Questions about the grid below. Indices start at 1.
1) Which number is the entry just right of the largest entry?
2) Which number is the entry directly below 105?
3) Which number is the entry at row 1, column 3?
4) Which number is the bottom-left entry?
5) Which number is the top-left entry?
6) Which number is the entry in the top-right corner?
7) Which number is the entry at row 1, column 2?
8) Which number is the bottom-right entry?
[[138 118 110 139]
 [134 112 112 139]
 [133 124 120 134]
 [116 136 134 124]
 [140 142 117 136]
 [134 135 141 113]
 [133 131 132 139]
 [127 110 108 134]
 [117 121 124 145]
 [109 120 129 108]
 [127 105 122 112]
 [133 123 123 120]
 [150 121 111 148]]
1) 121
2) 123
3) 110
4) 150
5) 138
6) 139
7) 118
8) 148

Read these off the table that follows. Counting starts at 1.
1) The entry in row 2 and column 1?
2) The entry directly below the smallest entry?
3) The entry in the bottom-left corner?
4) The entry at row 2, column 3?
5) The bottom-right entry?
6) The entry directly below 115?
7) The top-left entry?
8) The entry in row 3 and column 1?
[[126 121 127 129 130 125 131 130 128]
 [118 134 132 136 124 132 129 121 130]
 [127 121 130 121 119 126 129 126 106]
 [131 141 129 134 131 123 124 127 115]
 [130 135 127 135 121 129 124 138 141]
 [131 119 131 127 130 128 123 129 112]
 [130 134 123 130 132 128 131 133 127]
 [130 139 124 128 129 127 119 125 111]
 [130 143 131 128 122 139 118 128 139]
 [125 130 130 130 127 134 132 128 122]
 [131 137 131 127 124 131 129 130 140]
 [132 130 134 129 131 129 131 129 134]
 [123 123 129 129 122 124 132 130 113]
 [130 127 130 125 129 124 125 134 153]]
1) 118
2) 115
3) 130
4) 132
5) 153
6) 141
7) 126
8) 127

Questions about the row below.
1) Read off the entry just right of 101.
2) Read off the entry just left of 140.
3) Read off the entry just right of 143.
4) Read off the minimum.
5) Read off the entry just left of 136.
[101, 121, 132, 139, 108, 136, 120, 105, 122, 140, 124, 102, 127, 146, 143, 107]
1) 121
2) 122
3) 107
4) 101
5) 108

[[119 138 127 101 112]
 [138 107 120 135 103]
 [141 147 117 100 140]
 [116 152 116 111 131]
 [125 138 110 105 118]
 [145 125 133 133 110]
 [126 142 116 117 129]
 [122 141 116 113 124]
 [112 126 117 145 117]
 [118 119 135 137 114]
 [126 102 106 117 117]
 [145 131 124 125 148]]
The smallest entry is 100
Which number is the smallest entry in the first row? 101
Which number is the smallest entry in the last column? 103
Which number is the first entry in reading order? 119
The entry just right of the smallest entry -> 140
The fifth-last entry, reading row by row: 145
Which number is the entry in the top-right corner? 112
Which number is the second entry on the main diagonal? 107
The entry directly above 137 -> 145
Which number is the entry just left of 106? 102
Which number is the entry in the bottom-right corner? 148
Which number is the second-last entry, reading row by row? 125
Which number is the entry directly above the smallest entry? 135
The first entry in the row that holds the largest entry -> 116
The entry just right of 147: 117
The top entry of the column that holds the largest entry -> 138
Which number is the entry directly above 152? 147
The entry directly below the largest entry: 138
Which number is the third entry, reading row by row? 127
The entry directly below the smallest entry: 111
The entry directly above 122 is 126
The entry just right of 102 is 106

Read these off the row that follows.
1) Report the third entry from the right.
2) Report the 2nd entry from the left.
149  136  111  156  115
1) 111
2) 136

Questions about the grid below. Rows and columns are numbered from 1.
1) Find the entry just left of the largest entry.
2) Find the entry at row 1, column 2.
3) Find the entry at row 1, column 3.
4) Find the entry directly below 119.
5) Find the entry directly below the largest entry.
6) Find the entry in the top-right corner.
7) Find the entry at row 2, column 1.
8) Find the entry in the top-left corner.
array([[118, 118, 111, 131, 138, 133, 122, 137, 113],
       [114, 124, 120, 109, 119, 132, 146, 118, 129],
       [128, 110, 132, 132, 140, 104, 111, 135, 127],
       [132, 125, 127, 151, 123, 122, 107, 131, 120],
       [134, 134, 118, 121, 135, 144, 142, 124, 134],
       [120, 121, 106, 126, 132, 124, 153,  99, 133],
       [132, 125, 126, 152, 124, 122, 107, 132, 120],
       [126, 130, 122, 131, 129, 129, 110, 132, 108],
       [115, 121, 105, 132, 134, 144, 124, 137, 108],
       [136, 129, 129, 135, 126, 128, 121, 120, 136]])
1) 124
2) 118
3) 111
4) 140
5) 107
6) 113
7) 114
8) 118

m = [130 142 127 122 115 131 131 142 132 105 148]
The entry at the centre is 131
Report the second entry from the right.
A: 105
Report the 3rd entry from the left.
A: 127
Report the entry just right of 105.
A: 148

x =
[[144 126 126 139 124 134 133 129 126]
 [129 121 119 117 136 108 107 136 132]
 [141 124 126 137 124 135 135 130 128]
 [134 140 136 147 121 130 128 123 118]
 [143 112 112 116 135 111 109 138 134]
 [144 126 126 139 124 134 134 129 126]
 [130 123 121 122 133 110 109 136 130]
 [128 115 114 111 141 108 108 135 137]]
Rows and columns are numbered from 1.
Read off the entry directly below the largest entry.
116
Read off the top-left entry.
144
The entry just right of the largest entry: 121
Read off the entry directly above 143.
134
Read off the bottom-left entry.
128
The bottom-right entry is 137
The entry in row 2 and column 1 is 129
Read off the smallest entry.
107
Read off the bottom entry of the column that holds the largest entry.
111
The top-right entry: 126
The entry in row 1 and column 3 is 126
The entry directly above the smallest entry is 133
The entry directly above 117: 139
The entry in row 3 and column 1 is 141
Read off the entry at row 1, column 2.
126
The entry at row 2, column 3 is 119
The entry directly below 143: 144
Read off the entry just right of 122.
133
The entry directly above 138: 123
Read off the entry just left of the smallest entry.
108
Read off the entry at row 2, column 2.
121
